One turning vector, and how many steps it has turned
The counts run from 0 to 650.
[112 165 143 107 125  90 146 128 120  92 156 147  93 125 148 135 113  79
  93 134 119 155 164 162 132 187 145 154 128 111  89 141 144 173 152  93
 122 173 148 107 120 138 171 156 148 143 156  72 126 163  83 118  95 150
 179 158 140 124]
165
[154 107 170 134 121 165 157 138 151 101 138 166 101 166 132 104 106 133
 132 120 152 146 175 169 117 133 120 135 146  95 113 164 178 159 139 115
 179 137 134 108 108 134 168 110 191  94 151 113 141 186 104 123 123 137
 167 120 126 135]
635
[134 127 127 149 121 103 136 114 125 103 164 118 141 152 134 182 109 156
 104 103 149  97 134 114 110 155 116 110 153 136 139 127 131 150 164  47
 120 154 149  73 184 142 142 145 173 154  91 123 146 149  95 107 183 139
  99 134 149 113]
141
[ 97 113  64  98 145 127 111 131 113  67 126 127 114 167 144 180 104  95
 146 113 149 126 178  99 129 144 134 158 148  67 118 137 121 123 138 117
 107 138 153  95 132 120 171 136 155 146 129 124 121 205  91 103 114 142
 135 144 137 144]
620
[ 60 133  81  83 159 101 134 105  89  73 160 161 137 125 147 130  96 137
 134 116 143 115 165 143 114 151 137 133 135 109 128 138 136 131 143 143
 147 170 176  90 118 144 150 167 193 133 128 107 129 157 160 118 148 136
 137 124 124 139]
452
[128  73 133 114 110 157 147 139 164  76 139 138 117 184 133 145 116 151
 105  90 136 120 169 134 104 129 153 122 165  95 102 118 208 115 142 116
 141 132 146  95 130 136 114 111 162 138  84 148 144 139  80  97 100 175
 134 137 122 148]
489
[131  96 105  94 144 147 136 125  91  72 152 171 112 107  94 141 116 134
 174 157 117 115 142 135 120 167 133 122 146 127 113 125 148  89 175 100
 141 165 132  84 135 118 128 188 179 100 115 113 105  99  90  95 133 138
  84 152  98 144]
105
[127 170 115 106 147 105 163  70 125  68 141 116 124 101 146 151 129 135
 143 136 151 136 152 155 138 171 104 130 118  70 122 163 113 155 152  88
 132 136 178  95 147 114 187 162 113 173 179 106 124 167 113 101 159 118
 123 159 134 124]
531
[138 122  93 142 159  98 142 105 104  77 155 145 106 140 144  97 101 119
 124 133 164  99 123 190 120 173 117  88 113  97 126 160 121 110 154 161
 139 138 133  87 134 137 169 167  92 109 138  80 141 156  90 133 148 143
 127 112 142  74]
585
[115 170  95  97 121 128 167 135 126  71 148 143 141 121 108 123 121 101
 140 131 104 137 166 179 120 181 148 147 113 130 105 164 143 169 169 126
 106 141 102  87 107 144 186 180 140 136 161  91 115 138 113 124 138 141
 178 126 101 110]
649
[133  96 124 140 180 148 144 102  85  89 168 165 123  90 125 123 104 154
 147 181 170 131 115 143  88 147 110 108 136 110 117  92 102 141 132 177
 165 148 158 100 142 104 137 142 141 117  92 120 114 121  83 102 159 120
  92 118 134 124]
523
[139 108 118 139 143 130 118 142 137 126 165 140  79  80 139 168 118 164
 141 163 159 140 149 132 126 130 146 112 159 136 138 107 181 141 137  99
 121 134 139  81 190  85 170 162 189 109 149 138  88 179  87  80  99 145
 140 122 120 114]
51
[ 87  89 104 132 147 182 153 114 112 118 171 183 132 139 138 137 115 178
 136 175 161 151 132 169 130 147 120 112 141 102 120 135 150 144 143 135
 163 157 160  85 126 164 106 159 169 114 137 110 100 145  94  74 116 114
 132  88 131 136]
351
[196 129 169 160 118 165 137 132 129 131 151  92 141 178 125 164  94 171
 103 126 168 127 161 146 133 161 126 112 172  95 131 129 125 169 154  97
 156 144 145  88 155 140 161 126 161 131  96 135 110 128 101 121 156 129
 110 126 165 121]
379
[132 116  96 118 147 116  98 145 142  78 126 142 110 175 145 167  76 118
 119 110 148 100 155 133 100 133 154  92 146 111 173  95 144 116 139 153
 112 174 160  72 181 112 154 165 148 124  98 111 110 170 113 115 118 149
 119 120 141 127]
537
[110 141 124 113 120 104 174 116 116  82 163 152  96 132 117  99  61 149
 103 132 147 133 214 155  92 157 111 176 130 121 124 144  71 181 129 174
 107 135 149 103 123 115 159 123 177 129  97 107 138 145 143 121 160 129
 161 104 132 142]
148
[177 149 132  87 150 149 130 132 123  51 147 119 133 106 107  95  97 104
 179 113 107 115 115 151  99 130 150 113 129 115 104 115 180  92 165 151
 123 122 112  75 138  87 185 158 158  99 124 137  97 132 101 135 163 174
  98 162 104  99]
107
[120 126 109 125 107 114 174 155 144 113 179 119 100  91 128 117  92 139
 138 153 143 141 145 161 107 145 116 134 150  99 128 103 144 166 123 134
  62 115 151  55 165  93 122 173 134 158 112 154 120 181  93  76  95 133
 147 113 140 124]
117
[129  98  99 109 114 162 127 132 113  82 148 168 116 188 141 133 105 138
 162 100 165 119 144 128 123 154 115 163 141  55  77 148 141 119 148 106
 122 111 143 100 119 156 155 150 157 121  96 153 152 177  75 109  91 132
 158 144 135 150]
97
[130 135 124  96 142 145 138 135 140  70 118 113 156 172 154 135 101 118
 117 123 162 152 146 139 122 156 152 113 136  76 108 143 137 184 124 133
 107 135 135  62 121 171 160 130 100 168  92 112 131 166  71 122 100 143
 159 126 154 114]
401
[147 120  94 100 152 128 121 123 115  57 111 181  95 151  90 173 119 103
 154 127 143 109 132 119  86 144 140 112 108 121 124 100 112 109 143 125
 138 149 146  68 131  78 193 144 149 112 106 122 128 129  85 107 184 163
  97 158 103 128]
475
[125 134 145 124 137 100 146 153 136 102 161  93 132 116 153 103  93 117
 136 148 137 154 128 155 114 130 126 121 152  95 132  89 180 176 131 146
  84 132 157  49 159 121 139 164 133 155 103 159 118 181  91 107  77 146
 145 113 160 109]
116
[122 129  83 110 146 110 154 105 118 107 128 150 145 162 124 143  87 143
 145 123 175 107 132 165 133 155 124  95 139 121 156 136  85 145 131 142
 119 152 163  65 168 166 154 193 152 136 111 118  97 148 165 132 158 127
 138 113 123  95]
61
[121 149  92 131 124 115 130 130 147  91 175 161  95 126 138 106  83 102
  97 119 123 139 154 186 102 137 150 124 124 134 160  77 123 146 151 175
 145 170 139  84 153  71 153 152 174 114 144 109  94 163 120 107 130 132
 153  92 111 102]
367
[174 121  93 132 107 166 120 103 104 111 182 199 136 155 132 142 119 129
 145 125 150 126 108 179 132 192 130 124 114 100 128  96 104 151 166 163
 180 123 138  97 131 117 181 153 136 110 105 100  99 123  94 127 147 144
 130 127 143 105]
128
[132  84  98 110 135 148 180 170 142  60 125 140 139 176  83 161 109 112
 114 151 105 129 148 121  69 157 147 101 135 145 111 112 144 134 178 128
  97 132 111  89 156  98 147 144 108 132  78 127 142 118  86 140 143 162
 106 106 114 111]
172
[101  93 109 119 187 153 164 127 133  97 116 166 120 126 127 152 113 142
 168 173 171 149 157 133 104 140 138  83 129 118 113 119 112 171 119 132
 159 146 158  76 160 155 153 166 131 107 101 117  95 121 147 107 129 134
 142 140 113 134]
153
[138 119 125  88 136 123 158 127 134  57 133 153  75 120 116  86  97 104
 158 151 143 157 193 149 125 172 149 125 150  72  91 152 145 108 132 161
  87 170 135 102 129  95 167 168 122 122 120 116 122 134 127 116 101 147
 158 163  96 124]
16
[140 124 137 104 150 156 159 141 183  85 122 141 166 145 129 142 120 120
 164 110 140 148 144 115  99 123 153 119 117 106  92 119 159 202 129  81
 164 109 146  52 146 155 172 134 154 152 117 150 114 157 120 127 132 183
 136 160 127 132]
6
[175 136 166 116 109 131 174 139 143 120 156 120 113 134 142 123 100 135
 162 129 159 154 194 139 133 150 110 157 130  78  74 170 121 193 147  99
 106 108 133 102 146 127 187 129 168 137 140 150 127 175 138 142 125 147
 161 157 139 113]
464
[148  84 163 119 155 143 165 122 162  85 165 169  94 112 132  81  92 135
 163 133 155 170 164 129  79 101 109 126 147 105 112 110 145 152 124 148
 160 124 177  93 150  98 152 115 202 101 116 164 126 166 131 129 133 163
 124 147 122 140]
68
[ 97  90 126 147 163 103 165 111  86  85 170 133 137 126 148 132 118 142
 105 158 155 128 101 169  91 145 110  88 148 115 119  87 126 165 133 137
 137 140 176  86 140 131 105 134 157 135  81 127 150 171  82 109 150 125
  96  81 165 106]
286
[152 104 156 145 134 114 125 110 156  98 159 122 110  97 148  97 107 176
 119 153 184 143 163 148 139 141 158 101 162  96 117 124 224 131 136 107
 132 142 120  81 150 150 158 146 139 120 100 137 125 148  83 109 123 170
 153 146 148 115]
270
[169 143 124 126 166 126 122 128 131  96 138 136  98 113 130 121  91 123
 115 167 150 160 202 138 122 166 165  98 141  96 140 113 120 150 143 184
 115 179 143  92 149  83 175 169 110 111 129  92  97 127 118 128 114 134
 134 119 130  99]
301
[138 100 149 156 148 115 166 143 114 111 189 121 126 125 141 140  97 136
  91 147 150 136 125 145  86 115 120 121 164 116 126  76 158 164 139 124
 132 131 145  77 165 113 131 114 178 130  98 131 130 170  83 127 152 154
 113  86 160 103]
287
[161 136 126 129 127 104 141 108 155  77 157 163 135 112 133 126 121 101
 138 109 155 116 131 175 123 171 145  87 103 146 121 119 179 135 173 110
 158 149 115  82 158 116 190 174 118 110 137 104  92  92 119 132 128 170
 153 156  96  91]
191
[ 90 127  98 109 125 108 116 121  79  74 141 185  78 143 134 143 112  89
 106 113 149 115 121 150 104 153 118 121 130 125 131 104 123 131 145 110
 150 187 155  93 132 141 140 170 170 119  87 106 145 171  70  76 139 129
 119 150 142 145]
167
[121 108 121 123 136 125 124 106 129  55 123 178 114 151 131 161 146  67
 117 108 130 120 126 141 103 163 160  88 131 133 112 110 172 126 162  97
 161 176 137  99 136 138 159 164 128 150 115  89 143 107  68 120 148 162
 129 168 128 130]
559
[141 168 111 106 115  99 122  88 104  75 158 154 103  87 110 122  90 155
 148 134 120  90 142 147 130 178 100 141 111 135 139 112 111 108 159 149
 141 147 137  95 141  73 153 183 168 138 124 141 105 107  95  75 183 127
 105 152 124 140]
276
[135 135  76  94 131 117 141 129 126  53 129 143 135 181 127 175  79 107
 147 107 115 127 153 134 111 170 109 133 131  94 146 103  59 143 175 150
 125 156 173  65 168 118 148 172 134 158 111 136 114 153 117 100 130 115
 122 132 127 151]
145
[115 132 156 135 188 125 154  95 157  58 142 103 132  83 115 150  97 163
 142 171 134 130 157 115  97 122 118 127 159 155 129 119 135 170 145 104
 150 155 147  74 181  91 135 153 167 120 145 142 140 135 114  61 158 101
  93 149 128 139]
223
[142 123 118 118 156 127 133 110 112  62 118 106 127 178 129 154 123 101
 132 110 152 104 151 133 137 174 141 113 149  51 114 183 139 143 165  93
 113 153 149 108 132 136 175 166 102 147 138 109 141 172  76 110 134 131
 124 153 143 103]
163
[ 94 104 108 145 161 112 166 117 119  95 188 163  98  81 135 132 135 137
 124 183 141 141 139 171 110 162 130 107 155 140 133 121 151 137 162 133
 143 179 137 110 144 107 118 169 166 108 165  92 121 153  99  88 113 107
 108  84 124 118]
588
[138 104 110  87 139 153 136 166  98 117 149 147 122 176 138 144 103  97
 106 150 130 156 157 127 102 145 166 117 169 100 109  87 134 157 139 134
 109 194 157  83 141 156 116 154 180 132  64 107 123 146 100 142 122 163
 136 131 150 121]
234
